In the rows, 128 means zero.
Rotation paths and how fast each direction turns (degrees per step)
Each turn is a multiple of 5 degrees from 10 to 175, or 0.
Each row of a path follows its step; steps can be skipped.
Rotation 1:
step 1: [124 137 121 122 123 116 138 121 124 122 132 125 124 133 128 140 125 114
 130 132 120 127 121 138 120 127 121 122 127 134 130 137 124 133 151 126
 132 124 118 154 126]
step 2: [116 136 133 119 124 132 130 136 128 111 117 115 126 120 136 124 125 123
 117 132 128 126 140 131 117 128 117 136 125 111 128 131 131 134 139 117
 131 129 135 147 131]
step 5: [116 139 120 123 137 127 124 131 112 116 128 128 125 118 126 121 121 124
 126 141 135 122 112 137 126 135 125 135 137 143 123 135 131 142 127 126
 133 114 141 135 126]
step 6: [109 140 130 125 121 121 128 127 114 128 127 124 134 129 138 123 133 130
 134 129 141 125 117 123 137 129 112 129 136 121 134 126 148 135 136 126
 143 122 121 130 136]
step 7: [124 130 128 126 137 121 116 124 127 130 133 115 136 127 138 139 138 133
 129 132 138 138 133 147 124 122 125 122 133 129 134 129 147 144 137 133
 126 116 128 140 123]
step 8: [115 134 108 120 125 137 124 116 127 122 124 124 143 121 125 138 129 127
 129 122 127 115 137 146 120 126 130 133 136 123 120 123 135 135 125 127
 144 125 117 139 129]
step 12: [121 139 124 136 135 132 128 125 114 115 137 112 127 128 129 127 122 118
 144 133 118 136 127 136 123 109 124 138 136 122 129 126 138 126 129 128
 144 135 139 128 131]
step 13: [118 125 128 132 142 134 137 118 115 125 130 113 128 146 141 136 121 133
 141 145 131 120 126 136 131 127 124 132 126 120 127 136 128 122 133 131
 129 120 120 144 129]
Speeds:
[123 121 129 128 130 131 126 123 128 132 132 128 129 126 128 128 129 130
 132 129 125 126 128 128 127 127 127 127 133 125 129 126 128 134 125 128
 130 128 129 125 125]	20
[125 130 130 130 125 130 131 127 131 127 124 128 130 131 130 131 130 129
 131 131 132 128 132 123 129 134 128 129 124 123 130 129 126 133 130 131
 127 129 127 127 127]	155
[132 131 121 128 129 126 130 130 125 127 127 126 133 127 129 130 131 127
 130 130 121 129 126 127 124 128 131 131 130 130 128 130 125 131 125 130
 128 132 126 127 126]	95
Rotation 2:
step 0: [140 126 139 131 119 119 133 130 132 122 130 120 122 134 122 135 133 139
 122 122 133 125 137 120 127 150 144 142 113 123 137 116 138 129 123 133
 128 124 136 124 128]
step 4: [130 125 134 111 126 138 126 137 123 136 119 129 127 126 125 136 131 126
 135 102 123 128 131 126 138 131 130 119 133 142 113 136 137 121 137 138
 133 139 123 127 126]
step 5: [135 130 114 110 128 128 137 127 127 123 141 121 122 115 122 130 126 144
 116 131 130 115 137 115 133 141 135 122 117 130 128 125 128 132 138 121
 132 140 133 126 126]
step 10: [118 124 120 121 130 131 136 121 117 135 131 123 135 122 122 122 128 137
 125 115 125 124 123 113 114 136 120 103 132 128 122 130 139 115 139 132
 128 138 130 128 132]
step 11: [129 139 122 131 124 120 125 128 126 136 128 102 132 133 129 126 115 142
 120 122 132 128 136 126 126 138 134 141 114 120 118 135 137 136 139 120
 120 134 135 125 124]
step 12: [134 129 144 121 117 130 125 145 138 134 124 130 115 134 126 125 122 130
 142 133 138 137 130 133 128 140 141 132 122 133 124 130 136 137 131 143
 140 125 130 114 129]
step 13: [124 123 136 117 134 121 134 129 123 121 131 136 112 107 121 133 129 125
 120 130 131 132 124 123 122 145 135 121 133 139 143 124 129 124 134 126
 130 106 134 133 129]
step 18: [124 127 135 114 117 132 123 124 129 127 126 129 118 117 126 124 128 133
 133 143 127 132 132 124 110 146 126 113 128 126 120 122 135 134 125 122
 137 124 135 111 146]
Speeds:
[132 131 128 124 133 127 125 126 125 130 127 124 131 124 129 130 125 126
 128 128 128 128 130 126 126 128 126 131 125 126 134 126 126 127 126 133
 125 127 130 127 130]	135
[126 132 123 125 131 125 127 125 128 127 127 131 129 129 129 129 125 131
 130 124 129 129 130 129 127 128 128 126 131 129 126 124 131 129 126 130
 126 134 122 130 124]	60
[129 131 128 123 124 133 129 132 128 130 134 129 128 128 131 125 128 125
 130 129 124 131 126 128 126 129 128 122 127 126 127 126 126 125 128 133
 128 128 126 127 125]	135
[125 131 129 128 130 130 125 128 126 128 127 132 125 127 127 132 125 123
 128 131 125 126 130 133 127 125 130 128 133 126 129 126 131 123 131 125
 131 125 127 131 130]	65
[125 125 127 129 127 128 127 124 125 125 133 131 128 125 129 125 124 129
 128 127 131 127 127 134 127 126 126 123 125 128 128 128 129 127 127 125
 123 130 133 125 131]	90
Rotation 3:
step 1: [131 127 125 136 131 126 126 141 139 125 112 139 122 119 127 110 129 113
 134 124 135 138 136 123 131 121 126 131 125 112 136 127 121 123 135 143
 116 128 132 128 132]
step 2: [123 116 135 139 128 119 127 141 127 141 127 129 125 121 115 112 122 127
 129 130 129 136 129 128 139 128 122 128 142 125 129 128 114 131 142 131
 108 128 124 118 128]
step 6: [138 127 126 137 123 128 134 146 141 137 110 140 122 123 137 128 136 134
 125 132 117 143 126 120 135 120 116 135 131 127 122 131 134 124 134 131
 122 134 125 116 129]
step 10: [134 126 128 120 126 139 123 154 125 129 124 139 124 127 123 124 116 135
 133 141 121 135 133 121 123 137 133 136 139 127 141 132 120 125 130 130
 122 129 128 110 130]
step 11: [121 127 120 132 139 121 130 145 134 112 118 137 126 128 125 126 128 126
 129 143 122 134 126 117 123 127 127 135 125 117 140 121 122 123 135 128
 121 147 123 115 131]
step 14: [135 131 134 134 117 125 135 146 129 144 126 126 126 121 118 123 123 130
 130 130 135 135 136 104 133 126 126 123 120 117 129 122 130 119 129 136
 116 129 140 118 126]
step 17: [128 131 134 133 139 117 130 135 124 133 108 146 114 132 137 128 124 116
 131 133 124 132 127 123 135 131 130 141 128 120 129 121 125 127 144 130
 120 137 132 122 140]
step 19: [131 119 133 138 122 128 134 146 126 134 115 132 130 131 125 124 116 127
 108 140 120 137 122 127 127 118 126 129 123 127 128 112 128 111 122 125
 127 138 133 123 125]
Speeds:
[128 131 134 131 127 127 130 128 130 123 126 130 127 132 121 128 126 128
 133 128 129 126 125 124 129 130 132 127 127 132 127 129 129 125 128 130
 129 127 128 129 129]	20
[126 130 127 127 130 125 127 129 133 126 130 126 132 126 122 127 125 125
 131 130 130 129 130 132 124 125 126 126 129 127 133 129 126 129 127 130
 125 127 128 125 123]	35
[129 125 126 130 132 123 129 124 129 129 128 132 129 127 129 129 127 127
 129 123 130 133 127 130 133 127 130 124 129 132 127 129 125 129 132 125
 125 133 129 129 129]	70
Rotation 4:
step 0: [125 122 143 143 132 131 105 134 138 136 129 125 148 133 125 136 131 118
 121 116 121 123 139 130 119 140 131 135 127 125 130 139 139 132 128 133
 132 125 120 128 121]
step 4: [127 116 123 131 114 118 142 112 131 140 106 133 115 121 123 132 134 118
 137 129 139 133 133 128 120 132 143 123 125 124 132 124 121 136 141 129
 129 132 135 122 130]
step 6: [129 129 128 137 126 132 131 125 112 130 119 126 145 138 127 133 124 128
 132 135 132 130 119 137 136 118 117 115 114 132 133 134 141 129 107 133
 127 130 108 123 118]
step 9: [125 123 131 122 115 129 117 128 126 125 112 141 128 125 131 130 132 122
 123 136 133 130 115 139 135 138 146 125 128 121 113 126 128 119 130 148
 121 143 125 115 122]
step 10: [127 135 126 137 126 126 124 117 124 130 136 114 131 132 128 145 126 136
 128 126 121 117 132 124 127 127 140 128 144 127 136 131 112 136 133 118
 123 124 146 107 117]
step 16: [112 137 132 133 127 122 148 146 126 133 127 119 140 122 128 129 137 121
 128 127 123 121 135 137 123 118 134 112 124 131 133 138 124 138 136 113
 116 129 125 133 137]
step 17: [143 134 117 128 120 133 122 140 142 120 125 144 126 127 119 125 123 132
 124 130 120 140 134 142 126 144 128 123 112 132 119 140 138 118 136 127
 129 125 124 120 120]
step 19: [131 127 134 115 134 135 136 126 116 131 127 129 136 131 119 143 150 135
 120 122 137 127 129 128 124 133 123 126 144 123 135 138 131 133 140 137
 137 147 130 134 139]
Speeds:
[124 129 129 127 128 132 131 130 130 127 131 130 130 134 129 131 129 124
 124 128 127 126 132 126 129 134 122 129 124 130 127 129 131 129 128 129
 126 132 128 129 128]	130
[130 125 126 136 130 130 131 125 130 128 128 132 126 130 132 128 128 130
 128 129 129 127 124 132 123 131 130 126 130 126 125 128 132 125 126 129
 126 127 125 130 128]	130
[131 126 128 130 125 134 129 125 131 133 127 129 131 126 125 129 129 128
 130 129 127 125 132 127 124 125 130 128 127 133 130 130 129 131 123 130
 130 128 129 127 128]	175
[130 130 127 132 126 128 126 129 128 128 132 128 122 120 127 131 130 128
 129 124 129 126 129 130 131 135 126 129 130 131 130 129 129 128 129 130
 130 130 127 125 128]	145
[127 127 131 131 124 132 128 132 123 125 125 129 129 124 132 129 129 130
 129 134 126 129 128 129 131 127 127 130 130 128 123 129 129 129 128 124
 128 130 130 127 134]	100
Rotation 5:
step 0: [120 102 122 123 128 130 129 121 127 125 126 129 121 129 123 135 115 133
 130 134 125 127 114 124 137 121 139 137 130 137 138 136 115 129 123 124
 129 121 144 130 120]
step 1: [131 131 124 127 131 134 118 120 133 130 109 132 117 129 130 131 125 126
 126 130 132 120 132 117 139 139 126 144 119 129 141 119 114 138 128 118
 128 111 131 123 128]
step 9: [123 115 131 128 122 135 130 125 132 133 128 132 112 132 126 137 127 117
 130 128 129 121 137 123 126 136 130 145 122 129 148 125 119 135 130 115
 129 115 128 114 131]
step 12: [130 123 128 124 117 124 120 122 138 125 129 127 121 137 132 148 125 127
 139 128 128 121 138 131 133 135 139 137 125 126 130 128 106 130 136 120
 131 123 125 126 146]
step 13: [127 112 117 134 132 121 128 122 132 132 131 122 138 140 122 122 122 128
 121 123 136 136 137 124 135 121 127 131 131 128 139 128 107 143 130 112
 129 130 126 135 134]
step 14: [119 114 115 128 128 140 122 139 128 119 125 117 124 136 113 129 124 130
 132 121 128 126 125 119 115 129 125 142 119 134 132 132 126 131 124 108
 124 119 128 124 124]
step 17: [122 107 124 132 127 135 133 135 130 126 131 127 123 132 122 144 115 129
 143 125 126 113 135 125 128 134 127 133 124 120 148 131 125 128 126 116
 127 119 122 127 130]
step 18: [124 117 131 121 132 111 119 133 131 135 124 136 128 140 126 131 118 137
 124 122 120 132 132 125 141 130 129 139 130 123 128 133 121 139 130 110
 127 112 135 123 135]
Speeds:
[128 128 124 125 132 130 125 125 127 128 133 132 127 126 128 131 132 130
 127 130 126 129 127 127 129 127 132 129 125 127 121 133 129 125 127 126
 132 132 127 127 129]	90
[130 126 126 132 128 128 128 129 131 132 129 127 123 124 128 129 128 128
 132 125 124 133 131 129 128 122 131 127 132 125 132 131 129 129 131 126
 128 129 129 129 129]	80
[128 126 126 127 129 130 127 125 122 125 128 125 128 126 131 129 128 125
 125 126 129 127 128 128 130 126 130 127 127 125 132 129 133 128 128 129
 129 122 130 127 121]	45
[127 130 127 129 127 133 125 129 127 129 127 125 122 126 129 127 127 127
 134 133 126 124 131 126 124 128 127 128 122 129 128 125 127 126 125 126
 124 129 126 127 125]	135
[127 129 129 132 128 129 128 125 128 130 123 131 124 124 126 130 131 128
 127 130 132 131 125 124 127 129 131 128 127 131 129 127 124 127 128 133
 130 127 132 131 125]	10
[129 132 126 134 132 126 125 123 124 128 127 129 133 129 126 125 131 129
 131 126 130 124 128 124 128 123 125 127 129 127 130 127 128 128 128 127
 127 130 127 128 130]	125
Rotation 6:
step 0: [129 122 118 135 127 137 138 114 128 131 129 123 143 116 119 129 135 140
 127 132 125 120 126 132 131 136 129 139 111 114 132 139 117 133 120 116
 131 112 143 127 132]
step 3: [130 140 128 124 119 140 123 135 131 123 126 127 132 132 131 119 133 120
 117 132 116 131 105 125 125 127 140 138 133 135 142 114 121 133 116 127
 141 120 129 115 140]
step 4: [122 123 134 141 127 137 135 134 130 147 135 118 127 137 135 130 121 117
 115 121 131 141 120 133 130 115 109 118 120 120 130 123 131 129 122 124
 138 140 115 125 129]
step 5: [128 114 132 122 113 129 135 129 125 114 129 126 131 130 115 137 112 128
 125 118 119 140 130 134  97 135 124 125 126 131 134 125 126 135 124 123
 140 120 133 128 127]
step 7: [137 137 125 135 125 113 127 143 114 135 127 119 138 126 136 128 106 134
 121 126 110 124 140 132 130 136 125 127 117 130 129 142 128 143 126 117
 123 123 121 135 124]
step 11: [125 124 126 110 137 128 143 138 127 132 117 133 122 129 134 127 144 136
 119 121 138 127 109 135 120 127 118 131 129 133 130 141 138 124 121 118
 141 119 125 123 143]
step 16: [120 118 125 117 128 126 126 122 139 112 136 118 125 133 116 116 120 115
 130 129 138 124 117 129 131 120 130 120 120 117 141 140 133 118 107 128
 129 131 139 130 136]
step 17: [120 136 124 117 136 126 131 141 124 126 149 116 115 132 120 139 136 124
 117 126 121 122 142 125 124 133 121 128 114 122 126 145 115 133 131 133
 134 125 118 117 126]
Speeds:
[127 129 128 124 131 128 125 132 122 125 130 129 130 123 128 126 126 131
 132 125 126 126 132 132 132 129 129 131 128 127 124 131 128 125 130 125
 132 126 127 127 129]	65
[129 133 125 128 132 122 124 126 127 133 125 126 129 129 131 130 132 128
 127 129 124 127 129 131 126 128 131 131 128 128 130 125 133 128 126 124
 130 128 129 124 128]	95
[126 126 126 128 125 127 127 126 126 125 126 130 131 127 127 132 132 126
 124 125 132 123 130 130 127 129 127 130 135 129 130 129 125 131 129 128
 130 127 126 124 126]	120
[122 128 133 128 133 131 127 131 128 129 130 128 131 128 127 131 130 130
 125 123 127 134 126 127 129 126 132 125 131 129 128 126 131 131 130 127
 127 125 131 127 129]	45
[127 131 131 126 128 131 129 122 127 129 126 130 127 127 133 124 128 134
 126 128 131 129 129 128 128 125 127 129 127 129 130 124 125 131 130 128
 135 131 131 128 131]	35
